128 stands for zero in the data rows.
Here are some points, one per row:
[161 215 227 188 190 146 189 124 161 136 134 170 188 147 133 148 121 157
 160 154 137 120 141 167 156 158 137 121 129 122 133 114 146 148 101 137
 151 149 127 103 142 120 128 132 120 105 118 159]
[124 167 147 180 152 111 108 147 108 170 125 130 125 111 120 169 144 128
 140 146 101 119 117 102 145 108 170 136 137 146 169 143 125 123 126 128
 135 162 175 114 171 134 125 142 156 187 190 113]
[ 96 158 164 127 135 193  95 148 152 128 185 168 155 173 128 150 138 155
 110 137 156 119 125  97 187 144 122 134 104 114 118 153 109 113 138 111
 129 154 131 108 140 167 139 135 169 113 107 112]
[143 161 161 117 129 195 211 162 136  86 108 126 101 122 136 189 152 110
 118 140 131 103 138 159 155 130 165 127 110 120 129 176 114 196 200 148
 166 152 150 178 167 100 149 146 142 136 125 152]
[140 130 133 163 118 169 150 194 107 144 143 215 110 150 123 131 119 124
 215 154 176 191 177 102 156 180 212 174 161 163 157 134 178 174 129 105
 120 172 109 161 120 101 141 125 153 140 114 136]
[131 176 135 163 101 146 186 146 110 167 193 134 173 150 111 150 150 144
 129 122 155 122 117 184 160 123 159 101 191 141 103 138 163 152 120 174
 123 164 137 174 170 142 112 136 134 119 123 118]
[166 184 140 128 152 144 146 120  98 135 161 142 146 174 100 100 165 156
 128 146 117 138 140 120 106 161 112 195 147 148 191 169 140 150 159 150
 169 183 155 137 152 145 123 120 109 128 110 125]
[161 186 101 176 122 141 109 125 168 103 129 109 181 104 175 179 123 156
 160 132 125 125 164 154 166 143 157 166 171 219 165 154 130 225 141 168
 132 163 169 124 110 192 120 118 200 102 166 134]
[117 131 136 106 114 112 131 129 124 171 160 152 157 147 162 146 123 202
 161 180 110 115 141 179 135 117 125 111 119 163 152 124 141 168 203 100
  94 189 125 148 166 146 170 202 128 126 149 176]
[135  97 160 147 127 125 153 182 135 146 126 141 121 159  90 193 144 170
 119 197 124 151 172 163 111 181 107 137 172 134 105 125 134 185 160 126
 151 114 192 121  91 158 167 153 129 125 157 151]
[150 151 133 157 126 104 128  98 145 174 126 187 138 129 124 147 124 114
 144 146 119 187 197 112 134 116 136 101 112 134 133 186 147 169 173 156
 147 127 148 172 190 193 155 119 159 137  95 178]
[152 128 114 120 124 130 161 120 134 156 176 130 135 102 149 109 125 133
 125 204 194 155 130 154 209 171 146 166 145 113 201 198 115 161 103 154
 121 125 194 140 135 103 196 160 131 178 137 187]
[125 163 137 185 135 174 119 128 119 144 153 192 132 156 184 146 123 139
 134 150 143 190 138 209 170 155 183 175 155 116 130 158 171 115 194 161
 149 140 209 113 152 195 133 130 104 143 188 169]
[124 147 153 169 150 118 226 176 187 156 174 101 106 168 156 145 104 170
 152 183 135 155 116 121 122 200 139 126  90 121 208 153 133 117 161 185
 119 133 101 165 116 183 145 116 172 126 176 131]
[110 172 161 147 179 154 139 142 129 148 145 118 161 167 196 121 197 133
 119 128  99 235 149 142 153 158 138 123 161 170 115 160 117 188 141 128
 113 115 117 171 104 111 194 199 118 136 184 111]
[118 185 113 126 169 157 151 163 128 155 126 116 132 104 148 183 148 128
 134 120 131 142 114 138 144 200 142 128 134 169 123 116 173 129 128 154
 173 206 123 122 111 188 188 127 134 246 106 173]
[134 143  92 138 138 152 185 110 129 136 151 158 169 161 122 156 118 175
 110 129 145 152 146 124  98 136 179 162 183  85 118 122 114 143 123 138
 177 148 115 168 152 149 150 140 184 138 191 138]
[107 149 163 192 129 155 151 134 128 109 139 132 106 186 185 111 118 175
 136 122 145 130 216 136 104 117 108 159 123 196 109 165 142 120 100 165
 120 153 188 145 168 108 161 126 184 210 140 163]
[101 152 177 140 130 119 112 130 133 153 138 121 189 168 123 177 135 111
 136 114 163 148 136 131 113 144 130 176 171 122 198 132 138 120 202 190
 125 146 137 153 135 121 182 125 170 138 144 152]
[150 148 106 111 183 146 105 155 139 205  91 135 129 206 150 147 127 122
 177 140 157 134 156 199 182 134 100 141 124 107 137 128 124 194 113 146
 138 154  97 136 160 126 141 103 134 171 172 150]
[144 123 176 125 140 183 135 118 117 125 105 149 144 110 142 129 182 150
 117 191 186 141 118 148 114 133 152 149 120 132 125 158 215 136 108 161
  94 190 125 168 151 151 164 118 151 120 158 120]
[172 100 152 153 187 126 121 140 130 125 178 138 131 129 108 170 108 153
 167 110 204 163 188 162 154 138 145 112 115 189 116 165 117 111 149 135
 184 187 123 124 133 138 197 148 111 116 175 108]
[131 134 133 158 132 166 150 118 183 155 142  92 224 164 131 121 135 150
 171 180 126 103 189 132 180 153 209 127 121 125 118 140 204 130 141 175
 147 120 125 123 119 120 126 187 110 154 120 126]
[162 152 169 100 163 142 125 109 179 106 224 153 116 166 123 165 200 157
 140 113 202 150 191 162 140 113 207 122 138 140 190 112 126 190 133 130
 104 146 125 115 126 185 114 142 131 202 160 135]
[114 180 109 111 134 114 134 163 197 114 147 141 103 114 144 159 142 108
 121 213 163 191 168 162 125 110 122 151 183 135 122 157 147 105 128 181
 167 122 114  98 158 123 136 175 124 111 136 133]
[133 120 200 103 108 116 112 124 126 176 106 157 119 114 205 148 109 183
 134 138 152 114 114 152 119 130 173 118 170 167 147 169 151 145 140 137
 156 108 115 163 117 120 111 107 112 135 121 122]
[123 118 129 168 171 132 162 226 205 164 115 171 152 191 177 120 201 123
 155 124 149 101 144 136 114 117 201 149 208 125 184 217 110 122 115 126
 135 182 169 152 139 194 181 128 108 121 132 180]
[147 109 131 185 112 208 125 128 118 120 181 143 191 165 145 157 176 106
 181 204 127 172 122 197 108 115 119 103 124 162 217 130 109 110 119 112
 208 113 125 170 131 127 119 126 155 180 126 148]
[135 142 119 112 230 159 131 146 123 136 176 122 112 111 150 124 120 139
 215 115 137 141 115 141 128 123 127 131 175 124 114 172 172 110 152 131
 122 135 165 177  95 131 103 154 171 115 127 203]
[128 128 112 156 209 110 144 174 112 102 123 143 153 158 140 129 123 139
 121 116 152 117 107 153 108 137 134 164  99 179 158 172 186 159 130 130
 131  78 133 140 159 166 138 175 135 157 116 138]
[172 127 190  95 176 142 163 130 146 142 125 152 173 176 130 165 104 109
 126 159  96 167 164 128 174 145 147 191 191 182 143 136 117 105 130 159
 116 144 158 170 161 164 145 142 163 166 148 142]
[151 111 103 170 184 106 191 141 137 110 108 171 175 150 193 158 139 140
 139 128 179 142 136 123 171 106  93 142 125 136 152 109 154 117 165 126
 113 159 174 165 123 147 124 152 122 163 120  93]
[163 126 148 152  96 150 129 117 147 148 112  97  99 121 123 159 118 167
 164 129 148 159 118 159 140 135 132 171 177 144 148 124 132 125 123 114
 125 121 137 142 154 169 181 193 104 117 136 139]
[145 105 108 150 136 141 145 124 185 175 140 175 139 129 128 145 155 110
 107  94 107 154 158 145 113 208 146 133 115 158 162 130 158 124 133 139
 119 165 183 122 145 106  96 138 161 137 165 145]
[153  98 155 137 172 212 131 154 182 155 149 119 127 125 154 106 111 152
 106 130 119 152 133 114 142 134 115 113 186 128 168 128 181 174 172 158
 149 143 139 110 175 126 128 158 145 155 120 121]
[196 217 152 122 119 144 146 198 152 130 126 122 159 114 124  98 139 135
 134 155 186 156 194 138 149 202 116 102 156 130 150 155 129 135 145 113
 118 113 153 184 154 135 139 135 152 170 178 137]
[122 144 163 115 131 150 130 166 195 111 127 200 164 136 150 133 217 224
 248 125 125 165 111 117 168 184 126 128 130 137 134 119 149 160 126 241
 193 122 183 185 226 131 171 154 128 137 172 130]
[173 187 121 160 120 141 141 120 191 157 147 184 132 183 138 128 120 118
 125 140 160 125  85 131 145 126 142 151 137 169 112 131 166 141 185 129
 158 145 180 137 133 146 150 129 124 164 210 155]
[165 105 161 132 110 112 134 149 105 142 160 124 155 115 178  89 137  75
 167 134 146 128 138  99 107 154 130 148 122 146 110 118 119 183 145 152
 160 151 131 112 144 178 149 160 123 121 164 174]
[177 115 179 157 117  90 151 176 179 114 121 131 164 137 121 109 168 163
 135 137 131 190 104 207 189 143 121 148 161 118 120 188 173 160 152 106
 182 188 120 108 124 138 137 153 213 163 123 135]
[115 126 128 159 140 124 147 124 121 123 135 120 113 172 135 140 179 140
 118 127 127 117 136 109 235 148 138 158 154 177 151 125 146 112 152 122
 153 111 147 128 156 144 112 112 144 119 193 204]
[115 159 167 152 142 166 167 164 158 159 156 147 170 106 109  95 150 153
 125 121 147 121 178 180 163  99 159 176 110 126 134  98 151 158 138 153
 190 142 151 183 108 155 132 152 143 132 137 121]
[238 164 162 137 136 173 129 187 141 235 196 125 156 139 219 246 190 174
 126 151 175 129 181 120 135 132 126 210 120 133 136 153 198 136 128 122
 198 131 148 180 183 131 128 204 181 126 133 192]
[156 127 146 180 159 155 165 121 161 165 145 156 147 109 138 115 168 164
 151 160 150 135 125 132 122 163 142 205 154 181  96 134  85 137 216 130
 130 110 110 136 158 152 125 119 168 163 123 167]
[177 153 149 146 147 123 132 119 120 153 146 173  97 183 161 127 155 125
 128 155 118 116 140 139 135 169 181 127 165 142 153 106 123 123 167 160
 160 140 153 142 141 150 185 144 199 128 101 101]
There is one direction along which these points spread out most. Take the direction at right angles to it along which they spread out most. Go by this last direction. For each point below, how far along it does it lie, from 0 to 99? 50 is the average, and the first point above lies past it. One standard deviation of the points above along it is 16.
[118 185 113 126 169 157 151 163 128 155 126 116 132 104 148 183 148 128
 134 120 131 142 114 138 144 200 142 128 134 169 123 116 173 129 128 154
 173 206 123 122 111 188 188 127 134 246 106 173] 47
[147 109 131 185 112 208 125 128 118 120 181 143 191 165 145 157 176 106
 181 204 127 172 122 197 108 115 119 103 124 162 217 130 109 110 119 112
 208 113 125 170 131 127 119 126 155 180 126 148] 49
[156 127 146 180 159 155 165 121 161 165 145 156 147 109 138 115 168 164
 151 160 150 135 125 132 122 163 142 205 154 181  96 134  85 137 216 130
 130 110 110 136 158 152 125 119 168 163 123 167] 39
[165 105 161 132 110 112 134 149 105 142 160 124 155 115 178  89 137  75
 167 134 146 128 138  99 107 154 130 148 122 146 110 118 119 183 145 152
 160 151 131 112 144 178 149 160 123 121 164 174] 41
[115 126 128 159 140 124 147 124 121 123 135 120 113 172 135 140 179 140
 118 127 127 117 136 109 235 148 138 158 154 177 151 125 146 112 152 122
 153 111 147 128 156 144 112 112 144 119 193 204] 43
[131 134 133 158 132 166 150 118 183 155 142  92 224 164 131 121 135 150
 171 180 126 103 189 132 180 153 209 127 121 125 118 140 204 130 141 175
 147 120 125 123 119 120 126 187 110 154 120 126] 72
[117 131 136 106 114 112 131 129 124 171 160 152 157 147 162 146 123 202
 161 180 110 115 141 179 135 117 125 111 119 163 152 124 141 168 203 100
  94 189 125 148 166 146 170 202 128 126 149 176] 40
[153  98 155 137 172 212 131 154 182 155 149 119 127 125 154 106 111 152
 106 130 119 152 133 114 142 134 115 113 186 128 168 128 181 174 172 158
 149 143 139 110 175 126 128 158 145 155 120 121] 53
[172 127 190  95 176 142 163 130 146 142 125 152 173 176 130 165 104 109
 126 159  96 167 164 128 174 145 147 191 191 182 143 136 117 105 130 159
 116 144 158 170 161 164 145 142 163 166 148 142] 43
[162 152 169 100 163 142 125 109 179 106 224 153 116 166 123 165 200 157
 140 113 202 150 191 162 140 113 207 122 138 140 190 112 126 190 133 130
 104 146 125 115 126 185 114 142 131 202 160 135] 57
[124 167 147 180 152 111 108 147 108 170 125 130 125 111 120 169 144 128
 140 146 101 119 117 102 145 108 170 136 137 146 169 143 125 123 126 128
 135 162 175 114 171 134 125 142 156 187 190 113] 41
[177 153 149 146 147 123 132 119 120 153 146 173  97 183 161 127 155 125
 128 155 118 116 140 139 135 169 181 127 165 142 153 106 123 123 167 160
 160 140 153 142 141 150 185 144 199 128 101 101] 48
